Each row is where one point has got to under a steady rotation. How many ticks took it there?
The counts run from 0 to 485.
103,113,87,62,116,99,85,127,113,103,110,127,92,104,105,114,92,63,115,126,115,121,106,72,85,95,107,84,95,87,111,84,109,113,136,109,104,137,91,114,92,99,115,42,119,105,79,72,127,63,88,81,92,90,111,117,97,124,122,130,96,94,116,108,142,88,111
85
108,108,119,116,125,110,63,120,92,110,110,135,67,115,78,90,68,69,101,119,103,131,95,76,118,87,104,98,90,111,129,105,100,142,95,96,98,88,101,126,113,81,97,52,150,124,103,128,89,84,96,97,85,89,103,104,122,116,91,93,96,82,100,88,122,96,120
284
98,63,118,120,104,111,64,118,123,85,93,117,57,98,55,104,84,66,96,97,122,102,84,71,98,120,81,85,82,114,117,90,97,124,104,103,116,87,94,107,101,99,126,58,141,106,74,92,90,77,108,103,101,81,103,118,107,120,89,97,79,106,112,92,113,110,107
297
99,125,80,56,127,99,127,125,104,87,109,110,80,95,89,102,94,58,114,110,113,121,125,74,91,89,82,80,85,117,84,97,106,102,146,114,94,132,97,100,80,96,104,80,132,112,90,104,111,64,104,74,113,91,119,109,79,106,95,107,91,110,115,96,135,55,91
126
107,115,76,106,124,110,78,111,98,110,100,129,90,110,61,113,70,61,122,100,106,128,86,87,110,104,84,103,93,100,113,70,111,102,117,101,88,124,77,124,82,99,122,43,135,113,116,91,126,58,93,103,78,112,107,108,107,136,85,124,89,90,83,102,110,95,121
60
106,92,95,64,105,113,120,110,128,77,106,107,60,86,80,116,97,70,101,106,128,111,101,83,87,108,81,79,82,102,91,90,116,94,113,106,104,161,98,75,100,106,111,86,126,105,97,86,103,60,111,56,108,96,120,113,65,119,111,103,73,129,120,101,113,79,91
131
102,125,75,70,121,97,87,113,93,108,122,132,86,111,78,107,84,83,95,100,115,138,96,82,97,107,120,94,94,109,94,82,132,102,133,103,93,143,80,122,97,85,108,43,111,105,100,79,106,83,108,74,97,98,126,109,111,133,99,141,106,112,107,105,125,114,115
82
96,109,85,89,123,113,85,99,109,116,97,133,95,104,63,96,86,58,114,91,113,100,83,78,104,129,94,95,80,106,92,66,137,95,108,97,85,148,84,98,98,97,105,78,134,126,114,70,122,46,104,86,95,104,119,114,96,129,100,117,97,97,91,102,107,87,121
98
130,121,113,57,107,100,88,115,111,91,115,112,79,109,99,98,93,66,109,125,109,134,118,84,101,73,122,78,96,90,97,89,110,114,134,103,106,133,79,124,86,99,87,59,104,115,80,104,106,57,105,70,81,83,91,111,97,121,99,101,102,96,119,98,155,79,96
371
91,121,126,84,129,127,103,129,88,104,110,107,55,93,124,103,67,91,106,115,110,138,142,80,93,56,89,83,90,130,105,109,90,133,106,101,96,111,112,104,119,97,83,77,119,125,105,116,90,97,116,92,114,81,122,93,68,93,107,91,98,86,90,86,120,84,103
205
119,139,100,80,114,126,98,111,109,125,93,117,88,103,88,100,102,60,126,112,103,124,117,86,98,80,86,78,87,103,95,69,109,87,126,90,88,131,84,102,85,109,105,83,111,119,103,99,134,51,102,75,86,101,103,109,93,114,82,108,97,85,91,98,133,48,104
388
107,126,83,110,108,113,64,108,112,131,139,137,76,127,107,111,83,69,107,126,114,129,103,78,98,103,110,86,99,117,114,91,114,122,126,101,96,119,96,117,99,75,122,57,106,113,84,87,122,93,95,93,96,114,94,112,121,138,81,126,112,78,118,93,122,103,99
327
87,82,130,106,123,142,100,104,99,87,98,123,74,82,79,94,73,60,97,106,107,113,97,82,111,88,79,79,92,116,105,120,123,126,83,105,87,127,117,101,129,95,85,96,143,127,117,113,70,72,106,76,100,101,122,68,76,98,109,61,92,100,97,92,84,83,91
197
80,104,110,99,106,115,57,133,94,114,89,118,74,109,104,90,75,66,104,114,106,147,120,61,86,67,90,88,94,134,117,87,84,117,120,111,104,74,90,123,111,96,115,54,113,107,80,114,112,100,103,119,104,67,116,103,114,111,84,113,105,91,97,90,125,93,99
1
70,92,97,100,121,115,79,128,83,85,107,140,61,104,91,106,61,76,91,122,110,134,116,62,99,57,87,91,104,119,118,113,87,124,103,106,96,93,101,113,118,84,110,37,138,100,97,120,91,110,101,107,110,98,132,79,102,106,90,101,91,87,102,110,103,93,108
247
75,100,108,108,109,127,58,114,91,113,66,131,75,114,82,95,73,66,96,114,101,129,103,71,106,79,78,103,83,132,125,81,94,109,94,93,93,70,110,100,126,90,116,65,147,109,117,117,96,82,101,110,99,93,119,100,118,109,70,104,98,83,83,90,110,80,131
263
122,108,120,108,100,127,57,118,112,127,97,128,77,118,103,103,89,80,103,100,124,133,88,82,98,131,91,92,81,107,111,66,126,118,109,89,110,122,78,95,93,102,108,72,121,117,90,67,127,61,94,83,88,83,109,129,98,138,76,125,99,99,99,88,113,89,113
343
103,140,101,84,125,138,105,94,107,133,103,119,73,95,103,123,89,75,111,102,121,105,113,91,102,106,89,76,90,122,94,80,133,97,108,84,82,146,109,77,103,110,108,100,109,122,119,70,128,61,115,69,106,124,115,101,76,112,95,114,98,89,96,83,104,73,110
140
121,105,107,69,91,111,75,114,114,75,100,122,64,112,91,114,97,63,83,137,111,132,105,80,109,100,125,76,102,91,110,93,112,96,124,101,122,106,92,117,95,103,115,52,105,87,70,95,95,78,96,78,86,90,94,124,121,124,86,107,102,99,140,102,145,100,105
333
113,91,95,113,91,117,67,115,144,117,93,109,61,105,85,120,98,46,104,103,103,113,81,85,89,124,75,85,78,112,127,74,110,105,104,95,102,107,109,102,104,117,132,67,111,110,78,83,126,61,100,89,88,102,93,134,90,126,102,130,86,110,123,80,109,110,106
52
102,122,98,72,119,138,109,87,103,109,79,105,89,89,57,105,98,58,86,92,104,104,110,84,110,122,91,71,95,119,89,77,145,82,117,98,93,122,106,88,95,106,105,104,117,120,117,72,95,56,131,72,107,116,124,104,77,99,84,93,94,100,102,88,108,66,117
137
76,87,120,74,125,120,106,128,103,67,90,104,48,82,88,103,70,76,100,114,122,121,129,73,90,53,87,78,98,125,99,114,86,121,112,108,109,99,101,104,115,102,91,68,125,103,96,118,76,91,119,95,110,86,125,77,69,87,100,85,86,98,100,105,126,82,100
209
86,129,98,42,111,135,106,103,104,104,91,115,80,93,100,131,93,81,96,116,112,122,123,92,104,50,110,78,82,104,103,81,120,71,100,85,90,152,106,93,123,122,85,82,88,99,122,85,109,80,121,74,90,112,116,98,81,117,104,124,105,91,101,109,111,96,115
432
117,143,113,73,126,132,88,101,112,127,89,100,87,96,81,101,100,66,112,105,109,118,128,90,108,89,104,73,90,108,88,66,125,81,131,92,95,122,81,111,84,116,99,81,93,117,104,82,128,55,124,84,89,102,107,111,95,103,77,111,108,78,91,88,135,60,125
387
112,118,99,82,106,114,71,115,89,100,78,118,84,124,70,94,85,78,100,107,113,143,96,84,110,104,103,97,89,101,100,64,118,91,130,91,108,117,65,107,85,97,107,58,131,102,105,91,118,62,105,91,78,88,113,114,115,129,60,115,97,96,89,104,128,76,121
346
49,118,100,49,114,132,115,100,97,83,82,102,81,94,82,110,73,78,107,120,113,107,137,77,116,55,104,75,95,131,88,91,110,78,110,96,93,112,113,101,128,101,91,98,105,108,112,105,89,74,120,106,107,103,120,73,95,109,90,86,109,89,89,99,118,86,104
187
96,84,128,67,112,127,95,131,121,87,98,111,76,74,95,105,93,60,90,113,100,114,117,78,87,81,88,66,88,99,118,111,107,116,87,109,97,119,126,99,122,120,83,75,125,115,94,96,91,68,113,68,107,80,113,91,57,89,139,81,82,112,116,93,117,84,102
459
97,117,93,59,116,98,102,115,112,87,117,102,72,110,108,118,72,78,136,111,118,116,105,87,111,86,108,92,80,98,88,82,117,107,116,89,100,163,86,103,97,112,99,75,114,117,89,79,120,56,103,88,90,93,95,111,81,154,115,116,93,99,98,95,134,104,93
106
107,146,88,53,132,112,110,100,112,120,122,120,80,95,89,113,99,71,98,118,117,104,121,79,94,93,122,69,94,108,90,102,125,99,137,100,90,142,101,106,94,90,99,74,94,120,99,82,108,69,119,67,107,110,111,100,99,102,113,105,105,89,122,100,142,75,114
124
97,135,83,76,115,113,74,100,105,109,101,104,87,115,82,119,66,59,110,107,99,124,112,91,119,88,110,83,92,110,104,71,115,86,131,87,91,100,95,134,89,111,122,55,96,107,97,78,123,74,117,115,80,122,89,116,112,135,82,125,117,76,92,89,133,116,122
62
84,102,90,74,100,137,126,91,123,84,112,118,79,97,108,122,89,49,107,120,108,106,116,83,97,88,82,70,94,112,98,105,128,94,98,107,90,156,127,80,114,103,103,105,119,110,98,88,102,67,97,68,105,127,107,85,70,130,105,87,93,101,122,88,94,90,70
152
112,103,105,75,98,135,103,84,137,85,114,107,81,85,83,122,86,45,118,103,113,98,100,87,108,105,99,63,92,99,100,86,138,86,103,99,91,153,101,112,98,123,99,92,89,112,90,73,119,42,111,76,93,119,92,89,72,128,111,91,98,96,113,96,108,104,88
398
106,92,102,127,111,120,60,116,114,130,90,118,60,106,66,99,92,59,102,105,114,119,84,77,104,123,74,95,83,115,122,81,105,117,105,97,91,84,107,94,103,97,129,68,145,115,93,111,110,74,100,90,101,100,99,125,117,111,74,109,88,96,108,85,108,78,110
301
95,103,91,130,114,115,63,106,109,132,102,123,57,107,52,106,79,70,103,96,122,114,84,77,100,125,86,94,70,136,111,77,107,109,111,95,90,98,93,95,112,84,140,73,133,115,97,100,112,83,116,98,108,99,116,124,116,129,70,123,93,100,101,85,107,105,111
302
60,102,103,43,105,132,103,97,122,86,88,102,91,80,91,122,79,59,112,113,111,98,119,82,103,66,110,66,89,106,96,82,124,77,94,93,90,138,111,98,120,128,86,90,88,112,93,68,105,63,117,89,99,108,111,79,69,116,115,98,105,98,102,95,107,108,98
436
101,110,120,122,110,125,49,119,101,126,85,113,60,113,96,99,67,77,118,95,102,147,98,89,111,79,85,107,71,120,126,70,102,115,96,89,94,101,83,117,113,113,102,64,121,129,104,111,119,70,106,121,79,86,100,116,101,133,88,114,96,86,72,81,109,111,113
18
90,95,90,58,96,95,87,130,128,87,98,98,86,104,99,105,90,55,117,107,113,114,107,70,84,115,84,85,85,106,94,77,110,101,131,114,108,130,104,97,98,112,121,71,118,110,63,71,123,50,98,89,110,79,108,131,81,135,108,120,98,125,121,92,138,99,91
89
108,150,96,70,120,136,112,89,93,126,88,116,83,110,88,116,94,72,93,109,113,124,126,95,120,95,98,83,86,121,92,79,135,75,112,83,89,145,109,81,106,106,99,105,114,119,134,87,110,71,120,64,98,127,122,110,89,115,79,107,101,90,94,89,109,68,120
141
124,134,92,98,113,113,64,120,110,139,113,117,64,113,84,113,83,74,89,113,100,144,113,85,95,88,121,85,80,132,116,84,111,105,127,91,94,102,97,122,101,104,118,53,89,110,93,104,107,97,118,88,98,100,106,134,120,115,92,135,110,92,117,82,138,117,117
41
116,92,104,85,102,101,68,130,133,89,93,114,61,103,70,125,98,57,108,113,110,125,92,79,90,88,98,82,88,89,125,88,87,104,122,101,112,106,92,119,94,111,123,37,119,95,78,105,108,71,92,87,78,97,88,127,104,116,106,117,82,99,125,93,143,95,107
47
116,113,112,69,93,142,108,83,128,95,89,98,92,86,70,114,99,33,100,108,97,109,105,94,112,104,105,61,91,100,94,91,147,78,107,99,93,133,109,109,98,122,97,99,86,113,99,79,108,52,115,74,83,131,90,96,86,114,100,87,111,96,120,94,112,95,98
399
93,126,127,70,107,152,101,100,97,117,66,114,78,98,108,98,94,79,74,112,105,126,124,87,112,87,86,83,79,126,106,85,135,90,84,96,91,122,127,72,135,114,84,114,118,116,123,91,92,75,125,76,94,94,131,99,83,99,84,91,105,98,89,92,104,64,124
179
133,130,95,93,113,98,70,132,106,119,98,116,58,107,82,104,92,69,91,112,98,158,110,84,96,77,106,93,86,116,111,87,96,107,130,101,97,99,93,124,93,100,118,46,111,107,107,127,100,90,109,86,79,99,103,137,126,118,85,122,91,98,117,88,144,98,117
42
122,119,93,117,114,104,70,122,98,117,94,115,87,104,57,83,86,44,98,98,91,143,105,79,104,103,93,83,91,129,105,81,113,123,132,107,90,80,92,135,95,90,116,58,126,126,103,116,104,85,112,97,91,93,113,113,121,117,80,116,93,101,98,78,123,96,112
38
70,82,102,87,98,121,73,138,114,94,92,129,68,101,98,111,81,60,90,132,110,126,118,61,85,67,87,81,101,120,132,114,75,113,98,106,105,89,127,95,134,88,124,63,128,89,86,122,89,100,88,91,112,96,112,99,105,106,96,98,92,93,122,96,115,87,99
251
